One turning vector, and how many ticks it has turned
The counts run from 0 to 233.
[-2.75 -2.51  0.33  0.42 -1.99  2.38  1.31  2.35  1.11  2.32 -3.01  0.25
  0.74  1.40 -0.30 -4.35  1.32 -0.01 -0.80  1.41  0.67  0.12 -1.26  0.30
 -0.78 -1.14 -0.90 -0.13  0.76  2.95 -0.82 -2.13 -1.56  3.37 -0.35 -1.23
 -0.12  3.79 -1.81  1.35 -1.04 -0.71  1.85  2.12 -2.64 -0.29 -0.43 -1.00
  1.96 -2.40 -3.82 -0.84  2.69 -0.16  0.55 -0.68 -3.02 -1.35 -1.60  0.06
  0.10 -0.91 -0.13 -0.40  2.49  2.60]	110
[-2.71 -1.79  1.60  2.26 -1.89  2.68 -0.36  1.87  1.46  3.74  0.57  0.93
  0.01  0.79  0.64 -4.09  1.41  1.48 -0.28  1.44  0.69 -2.62 -0.19  0.21
 -2.26 -0.91 -1.12 -0.04  0.34  1.61 -1.38 -0.74 -0.54  4.18  1.47 -0.75
 -0.41  2.86 -3.55  0.64  0.91 -1.82 -0.25 -1.48 -1.14  0.75 -1.13  0.17
  2.75 -2.73 -3.30 -1.46  1.27  0.20  0.39 -1.05 -0.26 -0.75 -2.68 -1.34
  1.96  0.00 -1.25 -0.94  2.02  3.85]	178
[-2.00 -1.15  2.54 -0.10 -1.70  2.06  0.13  1.35  1.51  1.56 -1.49  1.04
  1.49 -0.61 -0.10 -6.55  2.45  0.44  0.09  0.83 -2.12 -0.90 -0.43 -0.68
 -0.04 -1.45 -1.38  0.92  1.09  3.41 -1.98 -1.32 -0.66  3.77  2.34  0.40
 -0.86  1.68 -2.16  1.66 -0.03  0.79 -0.94 -1.28 -1.97 -0.13  0.13  0.66
  1.32 -3.19 -3.25 -1.46  1.96 -0.24  0.29 -3.50  0.05  0.42 -1.41 -0.29
  0.64 -0.24 -0.79  0.60  1.27  3.85]	154
[-2.92 -3.64  0.35 -0.77 -1.14  0.78  1.15  0.55  1.40  1.70  1.27  1.02
  0.14  1.18 -0.22 -3.97  0.43  1.49 -1.10 -0.08 -1.84 -1.88 -1.54  0.71
 -0.34  0.88  0.21  2.08 -0.95  0.28 -0.89  0.02  0.85  4.76  1.49  0.02
  0.76  2.81 -1.50  1.94 -0.27  0.68 -1.09  0.75 -2.94  0.65 -0.62  0.69
  2.15 -3.43 -4.63 -0.93  1.33  0.25  0.09 -1.82 -0.18  0.81 -1.55  0.97
  1.90 -0.36 -1.35 -0.77  2.09  3.45]	159
[-2.49 -2.47  1.73  1.65 -0.66  1.56  1.77  1.92  2.71  2.36  1.77  0.69
  0.82  0.16  0.95 -3.08  0.56  0.84 -0.65  1.10  1.79 -1.95 -0.15  0.76
 -1.91 -0.16 -1.30  0.62  0.78  1.56 -0.27 -1.11 -0.04  3.51  1.35 -1.23
 -0.46  3.77 -3.56  0.33  0.69 -0.02 -0.74  0.31 -1.53 -0.48 -0.52  0.26
  2.26 -2.27 -2.94 -1.79  1.77 -0.67 -0.37 -1.31  0.54 -1.73 -3.68  0.37
  3.63  0.15 -0.61 -1.05  1.19  4.11]	37
[-2.48 -3.96 -1.27  1.51 -1.23  1.97  2.78  1.22  1.94  2.75  0.40  1.15
  2.32  2.63  0.09 -3.22  0.30  0.99 -0.37  0.28  0.74 -1.42 -0.51  0.56
 -1.43  0.24 -0.50  0.26 -0.76  0.87  0.42 -1.31  0.44  2.48  1.28 -0.42
  0.68  3.64 -1.27  1.27 -1.29  0.81 -0.56  1.78 -2.30 -0.52 -2.21 -0.40
  2.34 -2.70 -4.66 -1.38  2.19 -0.27  0.54 -0.56 -1.23 -0.77 -1.87  0.82
  2.77 -1.23 -1.76  0.31  1.63  3.48]	54
[-1.58 -3.05 -0.89  1.41 -1.13  3.01  2.67  1.01  1.69  3.69  0.33  1.10
  0.09  2.02 -0.99 -3.79  0.13  0.27 -0.18 -0.15  0.68 -1.61 -0.95 -0.64
 -1.04 -0.17 -0.17 -0.51 -0.18 -0.13 -1.43 -0.66 -0.04  3.78  1.09 -1.55
  0.40  3.18 -2.71  0.40 -1.33 -0.11  1.09  1.05 -1.84  1.20 -2.01 -1.18
  1.34 -2.85 -5.12 -1.14  1.61 -0.06 -1.08 -1.40 -3.32  0.07 -1.72  0.37
  2.90  0.03 -1.93 -0.18  2.33  1.95]	194
[-2.50 -2.22  2.30  0.84 -1.25  1.95  0.83  2.62  2.73  1.73  1.20  1.09
  0.98  0.27  1.07 -3.48  0.65  0.57 -0.17  0.35  1.72 -0.89  0.43  1.00
 -2.17 -0.36 -0.75  0.55  1.13  2.18 -0.47 -1.71 -1.11  3.91  1.24 -0.73
  0.25  3.91 -3.39  0.61  0.81 -0.50 -0.84  0.41 -1.76 -0.55 -0.54  0.89
  3.24 -2.12 -2.48 -2.30  2.69 -0.41  0.62 -1.45  1.06 -1.10 -3.34  0.18
  2.29 -0.85  0.48 -0.84  0.91  3.98]	38
[-0.56 -1.10  2.97  0.92 -1.06  3.28  2.17  1.92  2.47  2.27 -0.07  0.18
  1.75  2.10  2.14 -4.25  0.67 -0.21 -1.36  0.47  0.34 -1.14 -0.03  0.36
 -0.84  0.33 -0.26  2.84  1.15  0.97 -1.29  0.35 -1.61  3.12  2.56 -1.06
 -1.67  2.24 -1.34 -0.55  1.07  1.24  0.64 -0.34 -2.07 -0.05 -1.01  0.44
  2.83 -1.43 -3.37 -1.41  1.37 -0.69  0.10 -1.66 -2.13  0.61 -2.84  1.86
  1.72 -0.47 -1.49  1.27  3.58  3.96]	122
[-2.38 -3.07 -0.60  1.29 -2.80  2.21  1.25  1.62  0.51  3.38 -2.62  0.42
  0.56  0.52 -0.40 -5.34  1.66  0.41  1.40  0.09 -0.17 -1.03 -1.02  0.40
 -0.67 -0.90 -1.11 -0.82  0.72  2.95 -2.09 -1.15 -1.08  2.30  1.12  0.19
  0.72  3.64 -1.29  2.78 -1.70  1.30 -0.36  1.07 -1.72 -0.27 -0.16 -0.30
  0.97 -2.91 -3.40 -1.48  2.59 -0.86 -0.24 -1.78 -1.38  0.12 -0.42 -1.02
  0.83 -0.24 -1.33 -1.02  0.41  3.02]	83
[-2.61 -2.65 -0.05  1.57 -1.72  0.48  1.35  0.69  2.13  3.03 -0.72 -0.06
  1.92  1.42 -0.30 -4.59  0.53 -0.27  1.00  1.83 -1.34 -1.07 -2.11 -0.93
 -0.36  0.08 -1.90  2.23 -0.42  0.88 -0.19 -1.45  1.33  2.24  1.58 -0.67
  0.41  2.91 -1.34  1.42 -0.31  1.66  1.28  0.54 -2.56 -0.75 -1.76 -1.76
  1.67 -2.90 -3.87  0.31  1.96 -1.04 -0.16 -1.31 -2.69 -0.94 -1.20  0.81
  1.52 -0.28 -2.13  0.09  2.29  3.23]	166
[-1.53  0.06  2.33  2.16 -0.45  4.00  1.46  2.49  1.74  1.59 -2.20  1.08
  1.93 -0.63 -0.05 -4.72  1.26 -0.92  0.07  1.57 -0.28 -0.82 -0.14 -0.45
 -0.82 -2.50 -1.17  0.12  1.67  2.77 -1.49 -1.33 -1.76  3.65  2.62 -0.31
 -1.71  1.87 -3.04 -0.11  0.09  0.86  0.24 -1.06 -1.70  0.24  0.62  0.18
  1.47 -2.41 -2.69 -0.73  2.18 -1.07  0.18 -3.72 -0.36  0.18 -2.33  0.31
  1.52 -0.24 -0.42  0.83  1.42  2.86]	207
[-2.23 -3.03 -0.36  0.22 -1.37  1.36  2.55  1.24  1.76  2.58  0.28  1.24
  2.03  0.79  0.05 -4.05  0.68  0.20  0.42  1.12 -1.09 -1.60 -2.06  0.81
  0.70  0.36 -0.66  1.44 -1.59  0.73 -0.33 -0.74  0.73  3.08  1.67  0.12
  0.68  3.18 -0.30  1.61  0.60  2.86 -0.51  1.16 -3.01 -0.44 -0.69 -1.60
  1.66 -2.43 -4.57 -0.98  1.91 -0.40  0.24 -2.76 -1.26 -0.39 -1.03  1.81
  1.79 -0.35 -2.48 -0.24  1.85  2.92]	79
[-3.13 -2.58  1.79  0.29 -0.62  2.88  0.94  2.81  1.07  0.86 -0.16  0.06
  0.48  0.51  0.29 -3.85  1.35  1.01 -0.91  0.49  0.01 -0.45 -0.07  0.02
 -1.24 -0.34  0.17  0.41  1.66  2.74 -0.95 -2.11 -1.43  4.53  1.44 -0.54
 -0.82  2.43 -2.86 -0.30 -0.93 -1.40 -0.97  0.02 -1.60  1.30 -1.32  1.59
  2.85 -2.64 -3.67 -2.88  1.04  0.51  1.04 -1.97 -0.16 -0.82 -3.06 -0.35
  1.48 -0.85 -0.30  0.83  1.71  3.43]	126
[-0.97 -3.01  0.45  0.19 -2.37  1.20  3.01  2.29  3.01  2.46 -0.84  1.43
  0.96  1.62 -0.21 -3.37  0.25 -1.31  0.11  0.58 -0.13 -1.27 -1.39  0.79
  0.59 -0.06 -0.49  2.00 -1.25 -0.42 -1.43  0.23  0.25  3.56  1.85 -1.04
  0.82  3.50 -1.76  1.11  0.40  2.00  2.16  1.72 -3.05 -0.49 -0.91 -1.91
  2.14 -2.66 -4.43 -0.32  2.88 -0.62 -0.34 -1.69 -2.65 -0.49 -0.73  1.41
  2.32  0.12 -0.93 -0.12  1.94  2.73]	26
[-1.99 -2.30 -0.62  0.14 -0.80  3.46  0.98  2.04  0.35  0.03 -1.73  1.16
  2.10  0.49 -1.04 -4.01  1.77 -0.08 -1.79  0.46  0.43 -1.04 -1.25  0.24
 -0.38 -2.09 -1.67  0.55 -0.15  2.01 -0.96 -1.84 -0.55  4.90  0.64  0.40
 -0.52  2.35 -2.55  1.98 -0.94 -0.17  0.30  1.05 -2.84  0.04  0.50  1.27
  1.37 -2.59 -4.41 -0.52  2.06 -1.20  0.20 -2.98  0.46  0.27 -3.01 -0.04
  1.19  0.07 -0.38  0.22  2.06  2.65]	215
[-3.65 -0.58  2.10  0.54 -0.50  3.31  1.27  2.68  2.17  1.91  0.38  1.06
  0.64 -1.19 -0.30 -4.26  1.03  1.85  0.98  0.93 -1.48 -1.60 -0.30  0.55
 -1.21 -0.55  0.04  0.29  1.35  2.32 -2.01 -0.38 -0.44  3.87  1.70 -0.33
 -1.13  2.63 -3.23  2.03 -0.52  0.05 -0.14 -0.89 -0.59  0.60 -0.51  1.87
  2.14 -3.30 -3.05 -1.55  1.76  0.18  1.28 -2.96 -1.04 -0.20 -1.87 -0.63
  1.62 -1.03 -1.07 -0.60  1.64  3.25]	152
[-2.39 -1.85  1.30  1.18 -0.60  2.72  2.61  1.28  3.24  2.53  0.59  1.65
  1.69 -0.49  1.02 -3.59  0.20 -0.63 -1.18  1.26 -1.19 -1.32 -0.06 -0.59
  0.34 -0.57 -0.63  1.29 -0.58  0.68  0.46  0.33  0.31  3.83  2.00  0.48
 -1.55  2.34 -3.27  0.12  0.17  0.69  0.90  0.31 -2.24  0.51 -1.25  0.81
  2.09 -2.48 -3.80 -1.75  1.27  0.55  0.16 -3.15 -1.82 -0.53 -2.83  2.52
  2.50 -0.28 -1.32  1.63  3.02  2.65]	44
[-2.11 -1.72 -0.28 -0.52 -1.54  1.99  1.01  2.72  1.59  1.18 -2.74  1.37
  1.09 -0.44 -0.99 -4.38  0.96 -1.36 -0.34  0.56  0.41 -0.59 -2.28 -0.20
  0.55 -1.86 -0.95  0.58 -0.54  2.02 -1.08 -2.00 -0.91  3.91 -0.39 -0.27
 -0.60  3.62 -2.37  2.06  0.06  0.84  1.86  2.31 -3.33  0.01  0.30 -0.70
  1.80 -2.04 -4.51  0.13  3.21 -1.11  0.11 -3.09 -1.07 -0.82 -1.24  1.24
  0.44  0.04 -0.24 -0.13  2.23  2.15]	23
[-2.84 -1.24  1.02  1.51 -1.91  3.92  0.77  2.38  2.34  2.20  0.38  0.67
  0.23 -0.05  0.14 -4.21  0.82  0.91  0.07 -0.25  1.30 -2.76  0.34  0.79
 -2.00 -0.50 -0.81  0.38  2.04  1.71 -2.16  0.99 -0.71  3.21  0.62 -1.32
 -0.61  3.85 -3.29  2.23  0.33 -0.01  0.10  0.40 -1.03  0.27 -0.22  1.43
  2.73 -2.78 -2.95 -0.68  2.65 -0.69  0.25 -0.35 -0.14  0.26 -2.00 -0.78
  2.42 -0.58 -0.26 -1.02  1.43  3.83]	231
[-2.03 -1.66  0.26  1.55 -1.25  1.87  2.10  1.29  1.76  1.44 -2.26  1.37
  1.39 -0.99 -1.28 -5.42  1.21 -0.68  0.73  0.73  0.26 -0.90 -0.41 -0.71
 -0.33 -2.00 -1.64 -0.95  1.08  3.00 -1.83 -2.11 -0.61  1.73  0.68 -1.06
  0.37  3.59 -2.72  1.99 -1.53  1.52  0.86  1.42 -2.54 -0.64  0.24 -0.47
  0.71 -3.05 -3.01 -0.02  3.37 -1.22 -1.34 -2.02 -1.24 -1.05 -0.96  0.06
  1.96 -0.85 -1.05 -0.17  0.32  2.89]	224
[-2.17 -0.57  1.27  1.40 -1.42  2.48  2.72  1.26  2.90  1.44  0.01  0.45
  1.77  0.36  0.43 -5.50  0.25 -1.25 -0.04  0.60  0.33 -0.51 -0.25 -0.88
 -0.68 -0.52 -0.66  1.25  1.54  1.97 -1.26 -1.31 -0.16  0.15  1.22 -2.00
 -0.09  4.03 -1.08  0.12  0.09  2.52  0.74  1.86 -2.24  0.18 -1.14 -0.55
  1.95 -3.27 -3.23  0.34  2.04 -0.96 -0.47 -1.48 -3.10 -0.74 -1.03  2.27
  2.06 -0.63 -1.39  1.57  2.42  3.06]	60
[-2.31 -1.45 -0.77  0.09  1.13  1.72  3.05  1.27  2.16  2.30  0.96  0.82
  2.33  0.29 -0.52 -3.88  0.31  0.93 -0.83  1.39 -0.87 -0.67 -1.60  0.32
  0.22 -0.12 -0.11  0.47 -1.31  0.88  0.59 -1.23  0.14  4.62  1.61  0.07
 -0.17  2.41 -0.96  1.04 -0.73  1.41 -0.18  1.18 -2.21 -0.34 -0.94 -0.47
  1.51 -2.60 -5.10 -1.21  1.34  0.47  0.41 -2.93 -0.90 -0.85 -2.57  2.17
  2.55 -0.36 -2.75  0.20  3.26  2.72]	132
[-1.27  0.27  2.00  0.94 -1.91  2.19  0.11  1.61  2.25  3.07 -0.80  0.05
  0.20  0.34  0.42 -6.04  0.96 -0.48 -0.65  1.24  0.27 -1.27 -1.06 -0.80
 -0.89 -1.09 -0.66  1.04  1.14  2.06 -2.58 -0.28 -1.04  2.45  0.62 -1.91
 -1.00  3.32 -1.83  1.21  1.59  1.71  1.45  0.26 -1.86  0.03  0.35 -0.68
  2.08 -2.29 -3.02  1.15  2.78 -1.14 -1.42 -2.07 -2.34 -0.36 -1.12  1.29
  1.36  0.71 -1.22 -0.39  3.06  3.40]	173
[-3.37 -2.44 -0.76  0.96 -1.42  3.51  1.93  1.79  1.88  1.99 -0.59  1.12
  1.34  0.75 -0.38 -3.81  0.84  0.67  0.30  0.32  1.51 -0.71 -0.02 -0.18
 -1.87 -0.26 -0.05 -1.39  1.03  2.35 -0.64 -2.06 -0.35  1.58  0.20 -1.42
  0.27  4.41 -2.68  1.84 -1.80  0.22  0.63  2.38 -1.77  0.74 -1.02  0.78
  2.26 -3.05 -3.98 -1.06  3.01 -0.58  1.09 -0.25 -2.09 -1.33 -1.53  0.11
  1.88 -1.24 -0.44 -0.53  1.39  2.65]	56
[-2.70 -1.46  1.58  2.16 -2.31  3.26  0.77  1.79  1.44  1.93 -1.28  0.61
  1.19 -0.02  0.10 -5.01  1.90  0.41 -0.34  0.29  0.70 -2.78  0.37  0.02
 -1.97 -1.54 -1.93  0.15  1.58  2.96 -1.72 -0.22 -0.74  2.66  0.91 -0.49
 -0.87  3.30 -2.95  2.24 -0.06  0.14 -0.21 -0.31 -1.46  0.28 -0.06  1.78
  1.58 -2.55 -2.37 -0.28  2.16 -1.21  0.07 -0.94  0.25  0.59 -2.52 -0.93
  1.48 -0.25 -0.01 -0.59  1.35  3.64]	232
[-1.58 -0.90  2.54  0.28 -2.42  1.53 -0.40  1.95  1.93  2.95 -1.49  0.11
 -0.19  0.61 -0.31 -6.31  1.39 -0.29 -0.35  0.06  0.51 -0.45 -0.92 -0.72
 -0.97 -1.19 -0.07  0.60  1.64  2.38 -2.96 -0.95 -1.61  2.39  0.56 -1.90
 -0.18  3.89 -1.86  1.34  0.77  1.74  0.97  1.19 -2.24 -0.39  0.07 -0.82
  2.42 -3.12 -2.64  0.81  2.75 -0.66 -1.24 -1.56 -1.67 -0.73 -0.53  0.20
  1.40 -0.32 -0.56 -0.61  2.00  2.99]	172
[-2.01 -1.85  2.63  1.40 -2.51  2.23  0.15  1.40  2.73  3.83  2.06  0.69
 -0.02  1.50  1.49 -4.27  0.68  0.20 -0.48  0.76  0.13 -2.47 -0.50  0.62
 -1.40  1.45  0.12  2.46  0.85  0.00 -1.78  0.79 -0.22  3.51  1.44 -1.59
 -0.04  3.19 -2.65  0.46  2.17  0.25  0.07 -0.41 -1.58  0.15 -1.04  0.05
  3.03 -2.26 -3.76 -0.51  1.51 -0.09 -0.41 -0.75 -1.63 -0.22 -1.70  0.83
  2.29 -0.11 -1.34 -0.32  2.34  4.08]	176
[-1.87 -2.14  1.36  0.76 -1.30  1.59  2.78  1.68  3.05  3.06  0.22 -0.04
  0.43  0.91  0.66 -3.84 -0.68 -0.83 -0.13  0.53  0.44 -0.30 -0.60  0.01
  0.02  0.70 -0.42  1.06  0.83  0.86 -1.01 -1.51 -1.00  2.49  0.73 -2.47
  0.14  4.55 -1.73 -0.34 -0.44  1.25  0.93  1.76 -2.02 -0.12 -1.56 -1.63
  2.17 -2.83 -3.70 -0.89  1.72  0.66 -0.26 -1.34 -3.61 -2.02 -1.23  1.80
  2.59 -0.31 -1.71  0.55  2.46  3.14]	114
[-2.23 -3.13  1.64  1.28 -2.43  1.67  1.51  0.84  1.67  2.89  1.05 -0.07
  0.25  1.18  1.08 -4.47  0.08 -1.11  0.47  0.04  0.59 -2.07 -1.02  0.65
 -0.66  1.30 -1.41  2.70  1.23  0.68 -1.82 -0.36  0.04  1.64  1.60 -2.35
  1.57  4.24 -1.72  0.74  0.72  1.11 -1.05  1.20 -2.21  0.00 -1.54 -0.60
  1.45 -2.59 -3.89 -0.61  0.50 -0.35 -1.13 -0.96 -1.61  0.32 -1.35  0.92
  2.86  0.65 -1.43 -0.56  2.05  3.82]	88
[-3.00 -1.39 -0.41  0.94 -0.33  2.42  2.37  1.71  1.64  1.76 -1.64  1.16
  0.88 -0.82 -1.98 -4.27  0.75 -0.25  0.87  0.28  0.29 -0.91 -0.85  0.15
 -0.37 -1.89 -1.13 -1.10  0.67  2.49 -1.96 -1.05  0.30  1.95  0.38 -1.33
  0.06  4.12 -2.99  2.45 -2.12  0.73  0.99  1.74 -1.92 -0.39 -0.23  0.12
  1.40 -3.85 -3.76 -0.17  3.31 -0.32  0.19 -1.83 -1.26 -1.38 -1.26 -0.31
  2.10 -0.52 -0.83 -0.16  0.64  2.46]	223
[-1.81 -2.10  1.86  0.42 -2.12  3.16 -0.68  3.27  0.80  1.45 -1.54  1.39
  0.50  0.65  0.50 -4.46  2.03 -0.09  0.39  0.56  0.06 -1.51 -0.92  0.79
 -1.45 -0.54 -0.36  0.89  1.40  1.85 -2.36 -0.80 -1.75  4.95  2.47 -0.11
 -0.37  2.41 -3.02  1.24  0.82 -0.56 -0.64 -0.89 -2.13  0.65  0.93  0.64
  2.50 -3.01 -3.57 -1.74  1.72 -0.52  1.06 -2.50  0.81  1.44 -1.81 -1.18
  1.21 -0.04  0.11 -0.51  1.04  3.28]	13
[-1.35 -1.00  0.99  1.57 -0.23  3.50  2.32  2.83  3.43  2.27  1.81  0.40
  0.91  0.83  0.03 -3.23 -0.37 -0.59  0.44  1.45  1.74 -1.65 -0.97  0.87
 -1.59  0.39 -0.72  1.81  0.89  0.16 -0.83 -0.54 -0.06  2.94  1.52 -2.76
 -0.41  3.62 -2.63 -0.77  0.91  1.51  0.25  0.89 -1.99  0.06 -1.04 -0.96
  2.55 -2.05 -3.95  0.14  1.92 -0.90  0.76 -1.50 -1.87 -1.17 -2.30  1.77
  3.72 -0.27 -1.96 -0.87  2.54  3.41]	202
[-0.42 -2.68 -0.35  1.48 -2.27  1.93  1.62  1.68  1.21  2.91 -2.32  1.86
  1.98  2.49  0.29 -4.16  1.23 -0.38 -0.87  1.14 -0.44 -0.77 -1.09 -1.02
 -0.34 -1.69 -0.80  0.59 -1.24  0.74 -0.81 -1.63 -1.06  4.05  2.50  0.21
 -0.72  1.78 -0.94  0.58  0.19  1.25  1.60  0.68 -3.36 -0.53 -0.57 -2.44
  1.51 -2.48 -4.20 -0.41  1.94 -1.00 -0.11 -2.44 -1.99 -0.20 -1.09  1.15
  1.34 -0.45 -2.03  0.81  2.53  2.02]	191
[-1.26 -2.05  0.04  0.61 -0.99  2.72  3.41  0.63  1.75  1.96 -1.43 -0.20
  1.67  2.30 -0.71 -5.21  0.85 -0.88 -0.40 -0.22 -1.47 -0.28 -0.81 -0.03
 -0.37 -0.33 -0.36  1.57  1.06  1.10 -1.71 -0.10 -0.49  2.08  1.52 -1.44
 -0.33  2.36 -0.35  1.01 -1.34  1.93  1.52  1.61 -3.09 -0.44 -0.94 -0.37
  1.62 -3.31 -4.15  0.00  2.29 -0.76 -0.03 -1.45 -3.57  1.00 -1.00  0.68
  1.85 -0.72 -1.75  1.50  2.99  2.83]	139
[-1.06 -1.00  2.21  1.08 -2.74  3.77  0.44  2.05  0.82  1.35 -1.07  0.66
  1.75  0.56  1.51 -5.43  2.33 -0.59 -0.43  0.53 -0.23 -1.39  0.43  0.13
 -1.13 -1.09 -0.80  1.13  1.54  3.11 -2.11 -0.74 -1.75  2.57  2.55 -0.27
 -0.66  2.99 -0.98  1.40  0.87  1.06 -1.09 -0.51 -2.20  0.09  0.45  1.13
  2.92 -2.14 -3.10 -1.33  1.86 -1.36  0.37 -1.68 -0.17  1.75 -2.15  0.89
  1.21 -0.37 -1.13  0.72  1.37  3.41]	67
